(in the rows, 128 means zero)
D: a few groups of rows, each row roughly a mix of its group's hidden directions:
D (151 x 10):
[[ 79 126 149 134 173 103 111 168 121 167]
 [103 128 139 101 115 134 127 204 120  91]
 [127 100 127 103 137 193 158 167 140 105]
 [113 106  80 135 191 109  96 133 111 113]
 [171 153 161 154 152 144 154 103 166 161]
 [134 168 124 122 137  81 127 106 134  62]
 [ 80  97 117  91  86 107 136 132 105  91]
 [ 57 110 121 137 132 129 102 146 111  82]
 [157 181 155 167 136 113 137 115 137 176]
 [137 113 105 157  91 119 113  67 146 167]
 [144 103 153 145 155 146  96  88 138 186]
 [103  84 103  69 152 159 117 146 113 131]
 [109 134 143  85 125 124 155 116 126  54]
 [194 178 141 133 120 131 161 148 137 144]
 [168 173 123 189 115 111 120 146 124 154]
 [107  83 148  75  90 125 111 157 117 106]
 [160 106  91  97  98 183 131 118 131  97]
 [108 109 102 140 115 155 163 123 130 200]
 [157  98  62 111 159 128 101 150 111 127]
 [105 115 126  89 111 141 149 202 126 146]
 [161 168 153 149 149 114 118  87  84  99]
 [154 158 182 154 112 140 163 101 136 165]
 [ 99 108  79  94 139 119 105 109 115  75]
 [172 134 144 143 151 131 131  78 137 186]
 [171 169 132 145 158 130 151  76 130 158]
 [102  70  77 114 107 147 137 143 141 101]
 [112 141 136 144 152 170 143 188 132 173]
 [135 140  85 103 129 102 113 120 106  59]
 [161 132  95  98 177  90 113 117 109  92]
 [173 132 136 142 171  86 120 155 149 171]
 [103 140 139  76 106 145 125 134 103  66]
 [159 148 123  96 112 131 122  75 119  70]
 [167 157 155 185 134 138 120 140 148 172]
 [ 92 127 133 147  62 140 139 161 167 125]
 [ 82 117 174 113 152 121 103 175 108 106]
 [170 174 141 105 124  91 174 152 122 115]
 [136  89 104  75 142 169 117 172 134 126]
 [121  81 149  92 110 170 121 115 122 179]
 [125 159 115 161 142  65 109 169 144 141]
 [164 126  82 167 132 119 111 149 131 183]
 [158 179 121 176 131 107 111 174 121 143]
 [132 125  69  92 179 157 110 124 119 112]
 [106 132 120 104 166 141 111  91 113  62]
 [104  66 156 108 158 137 120 108 109 165]
 [ 65 137 131 136  85 162 111 165 139 123]
 [163 124 145 141 131  91 142 177 149 181]
 [131  92 131 161 129 106 101 178 157 172]
 [156 171 161 172 153 135 124 125 105 174]
 [122 143 105 136 168 108 104 195 138 157]
 [ 70 131 168 147 142 140 165 119 114 167]
 [ 75  99 102 137 180 137  93 118 109 125]
 [160 148 141 195 104 123 133 117 121 173]
 [121 138 163  70 129 161 154  94  93 128]
 [101 125 158 122 144 143 142 200 122 163]
 [123 159 151 124 102 152 188 151 153 166]
 [172 188 140 123 129 116 167 109 103 105]
 [136 104 104  78 169 136 111 183 141 130]
 [121 120 130 122 134 134 126  37 108 136]
 [135 109 108 160 152 108 109 194 144 160]
 [132 128  58 110 140 111 105 160 151  94]
 [161 136 139  86 152 186 133  93 111 145]
 [139 167 132 182 135 116 123 175 157 161]
 [ 90  81  74 137 101 165 133 119 140 125]
 [117  90  84 167 120  95 100 118 101  94]
 [ 99  90  72 140 128 172  96 141 125 118]
 [140  98  87  92 127 146 128  75 169 122]
 [136 128 160 122 145 153 151 152 127 204]
 [100  94  84  78 131 122 114 115 117  83]
 [ 92 181 150 144 131 116 119 171  90 106]
 [114 149 136 159  89  71 162 158 140 112]
 [149 127 178 147 127 141 150  99 108 188]
 [ 91 139  75  90 116 143  86 118 159 131]
 [161 174 160 170 121  92 127 116  99 105]
 [118 126 132  87 178 114 115 115  97  73]
 [114 160 151 158 123  71 123 128 114  76]
 [126 119 135 141 126  88  92 189 144  87]
 [132 132 148 148 158 155 133 178 141 189]
 [125 175 169 146 107 111 154  81 130  95]
 [152 123  89 160  77 170 133 105 154 138]
 [117 102  93  77 129 155 118 185 141 118]
 [166  75  97 128 108 133 101 152 141 170]
 [157 141 180 139 111 110 168 162 127 170]
 [ 86  98 107  86 163 172 121 149 116 145]
 [158 120 103 130 134  99  76 104 110  75]
 [ 98 183 189 138 157 112 130 129 126 121]
 [157 192 116 142 138 121 148  89 116  90]
 [ 75 104 106 112 119 132 112 190 147 118]
 [184 132 112  91  83 148 131 153 149 105]
 [ 78  82 136  72 130 157 136 122 140 120]
 [ 92 100 137 123 165 134 112 171 113 182]
 [138 153  93 187 157  98  94 133 136 107]
 [108 124 164 150  79 150 147 154 147 177]
 [123 159 176 128  97 119 143 141  89  76]
 [110 162 106 166 154 105 123  87 119  78]
 [112  72 125 147 117 133  86 167 153 161]
 [184 150 169 167 138 111 136 143 139 164]
 [114 157 126 203 120 142 131 142 138 168]
 [114 168 124 147 155 172 165 172 126 157]
 [119 158 178 169 115 149 143  75 125 135]
 [104  93  85 126 150 121  74 107 123  92]
 [ 65  93 145 111 124 124 125 179 137 150]
 [182 169 172 143 118 110 139 139 166 128]
 [192 142 101 103 158 126 132  82 121 116]
 [ 84 135 135 107 111 166 151  91 107  79]
 [139 137 189 111  97 157 165 103 125 159]
 [ 95 100 152 111 148  82 121 130  90  82]
 [ 79 132  98 120 123  94 123 173 124  80]
 [151  50  98 113 117 102 119 133 115 133]
 [121  97 112 158 179  82 131 128 102 164]
 [164 156 173 128 142  72 113 131  95 137]
 [161 139 122 143 177 115 135  60 117 122]
 [140 130 113 177 132 125 102 159 131 194]
 [ 87 166 106 110 154 157  95  93 134 162]
 [168 167 103 167 101 128 131  82 144 105]
 [100 142  88 187 146 129  84 131 149 117]
 [147 171 119 112 128 144 136  78 115  70]
 [ 73 124  77 175 121 142 119 134 136 154]
 [ 87 128  68 177 124 134 153 118 133 147]
 [152 162 157 178 128 161 131 138 137 178]
 [140 128 195 122 173 102 114 123 117 162]
 [ 90 171 138 101 124 118 141 134 134  61]
 [121  78 103 105 142 187 155 144 147 116]
 [121 126 107 147 191 140 143 155 140 181]
 [169 152 130 151 152 117 137  60 132 154]
 [100 135 110 189 115 179 104 132 135 152]
 [105 113  77 132  92 151 108 123 134  72]
 [100 185 136 167 156 115 117 170 121 147]
 [183 111 156 139 135 100 105 149 157 173]
 [ 98 109 155 195 132 121  93 129 140 160]
 [126 111 133  56 151 170 134 124 115  99]
 [133 171 148 170 142  92 117 176 121 158]
 [ 82  62 135 114 112 102 144 126 151 150]
 [131 181 142 187 126 106 114 147 132 166]
 [ 91 106  87 158 124 187 133 141 140 151]
 [171 134 148 112  84 116 169  81 144 114]
 [156 167 190 114 139 114 150 101 103 107]
 [123  58  90 104 129 155 125  98 117 143]
 [149 160 174 133  74 108 134 115 111  90]
 [137 152 163 170 110 119 160 166 147 172]
 [123  61 150 105 106 123  76 133 115 126]
 [181 139 171 167 122 139 133 116 121 175]
 [ 87 110 115 153  82 121 130 166 170 156]
 [128 162 108 146 135  96 119 126 127  52]
 [172 113 119 125 100  67 108 103 145 100]
 [164 197 132 153 158 123 153 127 103 122]
 [120  92  89 136 175 149  74 140 137 143]
 [168 172 107 123 122 122 140  81 128  78]
 [128 146 176 127  74 147 169 134 150 157]
 [107  90  99 105 114 158 110 146 109  69]
 [154 106 140 150 155 115 130  65  90 156]
 [ 99  81 120  88 121 169 135 151 149 165]]

the two rows of each list that fit no group, in list order (the others fit one group, some only roughly):
    Q29: [190 167 145 154 112 138 147  92 129 153]
    Q192: [118 115  84 103  78 115  95 160 141  96]
    Q572: [ 77  70 117 102 133 132 113 162 109 109]
    Q930: [ 88 174 121 173 101  92 124 152 129 103]
    Q842: [ 86 102 167  88 125 114 120 173 102 110]
    Q457: [ 61  95 121 114 104 132 133 175 114 120]
    Q720: [193 177 135 161 121 140 135 118 151 145]
    Q539: [131 103  90  93 170 135 128  93  78 122]
    Q686: [158 148 160 171 137 140  96 118 131 186]
    Q510: [ 95  93  84 146 109 114 113 109 128  72]
 | Q539 Q686
    Q244: [117 123 125 138 116 118 150 209 143 161]
    Q458: [127  98 133  68 126 117 133  85 116  81]
    Q491: [132 144  73 145 117 111 140 144 122  61]
    Q865: [139 124 100 175 132 132 122 115 147 200]
    Q541: [152 143  96 183 144 132 122 169 167 151]
    Q664: [158 156 103 179  82 101 133 109 137 101]
    Q888: [126 164 168  94 113 153 145  89 121  82]
    Q254: [155 147 169 109 156 121 139  67 109 153]
    Q838: [ 70 130  94 139 122 124 123 121 117  65]
    Q385: [121  79  66 110 163 129 105 142 122 145]
    Q440: [131 189 169 179 117 144 137 139 131 144]
    Q400: [164 168 144 196 124 105 134 108 116 120]
    Q751: [ 70 126 139 136 143 137 118 195 117 111]
 | Q491 Q400
    Q533: [134 121 100  95  81 124 125 160 174  88]
    Q522: [119  84  54 126 123 156 127 108 135 114]
    Q31: [114 152 112 141 105 102 112 201 144 103]
    Q656: [ 75  87  93 128 101 139  98 118 124  91]
    Q8: [162 134 158 150 134  70 103 125  87 104]
    Q815: [150 157 102 119  95 111 137 151 140  60]
    Q542: [177 145 189 128  99 103 146 128 103 139]
    Q579: [159 169 116 178 161 105 115 105 132 164]
    Q662: [155 114  99 124  81 139 165 154 150 175]
    Q550: [127  88  79 152 155 100 110 159 143 165]
    Q718: [118 143 159 127 137 161 166  58 118 128]
    Q347: [114 107 170 125  96 121 124 161 139 193]
    Q80: [ 57 101 148 136 135 172 112 111 123 124]
 | Q522 Q347
    Q923: [ 94  87 110 130 112 173 134 116 132 185]
    Q116: [120  76  75 129 137 169 116 150 145 153]
    Q544: [114 108  81 179 129 145 127 156 160 165]
    Q133: [178 148 150 134 151  80 126  77 130 138]
    Q740: [118 110 166 119 112 164 152 195 116 139]
    Q334: [118 123  95 154 173 146  99 182 133 157]
    Q205: [112  81  89  95  91 131 119  85 123 107]
    Q671: [132 161 185 137 177 123 138  97 109 153]
    Q406: [157 171 157 137 154  81 168 143 123 150]
    Q293: [ 93 113 120 120 114 129  91 158 125  58]
    Q958: [135 137 105 128 174 124  97 116  86  72]
    Q476: [ 86  85  71  99 121 156 135 118 136 143]
    Q48: [150 168 118 119 146 137 153  57 130 104]
 | Q740 Q476
    Q879: [162 173 180 164 128 108 118 143 110 156]
    Q174: [ 72 100  93 131 148 152 130 142 131  78]
    Q368: [177 181 129 142 121  91 141 153 107  99]
    Q715: [162 173 171 127 125  96 177 144 137 140]
    Q77: [102 146  68 175 128 154 133 156 141 107]
    Q503: [126 165 122 110 103 115 133 127 146  50]
    Q311: [183 146 151 147 151 130 128  99 146 182]
    Q515: [124  98  92  85 159 164 151 101 161 112]
    Q883: [162 177 180 159 155 113 146 141 136 144]
    Q784: [159 147 173 140 151 138 164  70 127 141]
    Q74: [138 143 128 115 178 118 170  68 107 124]
 | Q174 Q715
    Q760: [ 89 126 104 160 122 142  61 141 135  99]
    Q230: [132 147 169 113 131 127 170  68  92 124]
    Q608: [ 95 116 147 121 105 113 108 122 107  53]
    Q504: [103 100 100 171 154 169 155 116 130 168]
    Q495: [120  82  81 107 162 111 112  88 118 105]
    Q834: [158 114 172 161  87 147 145 122 143 174]
    Q583: [138 145 120 131  59 131 125 146 174  94]
    Q295: [122 114 154  85 150 159 150  76 103  98]
    Q151: [ 98  96 105 120 151 118  91 191 107 128]
    Q629: [155 144 141 175 117 103  89  82 122  96]
 | Q608 Q834
    Q464: [103 110 115 178 145 133 117 181 150 167]
    Q199: [138 160 110 191 111 161 142 127 150 167]
    Q289: [127 107 148 123 141 177 144  95 123 192]
    Q425: [112 105  57  80 138 150 133 126 127 115]
    Q860: [ 80  72  87 115 130 120 106 138 128  97]
    Q51: [177 192 158 122 121 148 149 112 145 131]
    Q114: [146 113 131 138 165  78 105 167 103 170]
    Q805: [ 71  91 143 121 173 130 116 123  87 139]
    Q299: [144 104 154 132 111 105 136  48 132 116]
    Q712: [ 98  73 139  73 149 148 135 112 109 144]
    Q275: [164 126  87 162 125 152 123  90 159 170]
    Q704: [153 144 170  88 142 108 152  78 122  97]
    Q429: [144 183 163 147 102 112 110 180 119 123]
    Q775: [101 111  79 123 125 181 104 169 146 133]
 | Q199 Q425
    Q153: [102 163 185 138  92 111 153 155 153 139]
    Q342: [121 174 151 184 129 166 121 136 140 165]
    Q897: [184 181 117 162 144 130 144 144 153 146]
    Q461: [103  94  79 145 131 101  98 171 113 154]
    Q493: [146 152 143  95 117 106 119 110 119  54]
    Q119: [ 76 123 110 121 122 128 142  65  97 102]
    Q979: [102  66  73 129 119 133 120  98 140 137]
    Q422: [ 85  84 151 127 120 138 138 146 133 191]
    Q93: [185 159 132 137 168 107 110  98 112 159]
    Q748: [105 121 102 111 107 110  97 176 140  72]
 | Q93 Q748
    Q157: [132 110 110 147 157  70 109 168 126 169]
    Q308: [139 121 120 183  88 170 127 121 135 175]
    Q87: [159 131 119 147  82 178 164 148 155 148]
    Q179: [139 109 140  67 107 157 124  80 118  99]
    Q547: [182 160 140 103 122  84 134 129 132  81]
    Q919: [163 177 151 158 147  96 156  95 108 114]
    Q797: [101  76 111  92 142 169  92 146 134 146]
    Q889: [147  75 125  77 125 108 131  88 123  95]
    Q167: [ 65  89 108  96 133 164 118 148 132 139]
    Q69: [148 173 190 125 156 115 144 125 126 165]
    Q373: [115 164 147 140 108  92 101 182 144  93]
    Q121: [ 75 107 108 101 136 115 109 129 137  66]
    Q120: [146 107 127  61 131 158 135 157 146  89]
 | Q87 Q373
    Q198: [111 107 120 111  91 106 144 203 133 130]
    Q229: [174 185 141 144 116 126 169 110 119 156]
    Q370: [109 144 166 142 166  73 104 132 113  91]
    Q9: [102  90 112 107 157 146 123 152 143 192]
    Q304: [168 120 159  80 150 176 145 144 111 112]
    Q843: [148 122 163 115 104 128 164 150 145 194]
    Q968: [140 141 166 136 104 103 157  63 120 102]
    Q969: [103 156 110 177 141 155 123 177 144 162]
    Q941: [161 130 154 114 147  91 141  62 120 153]
    Q619: [117  96 171  70 116 118 112 109 121  87]
    Q881: [105 114 170  92  91 132 146 152 118  76]
    Q418: [120 162 138 177 111 142 133 196 133 127]
    Q463: [ 80 122  94 122  99 158 146 184 122 117]
    Q932: [123 131 116  94 112 110 117 168 127  56]
 | Q229 Q619
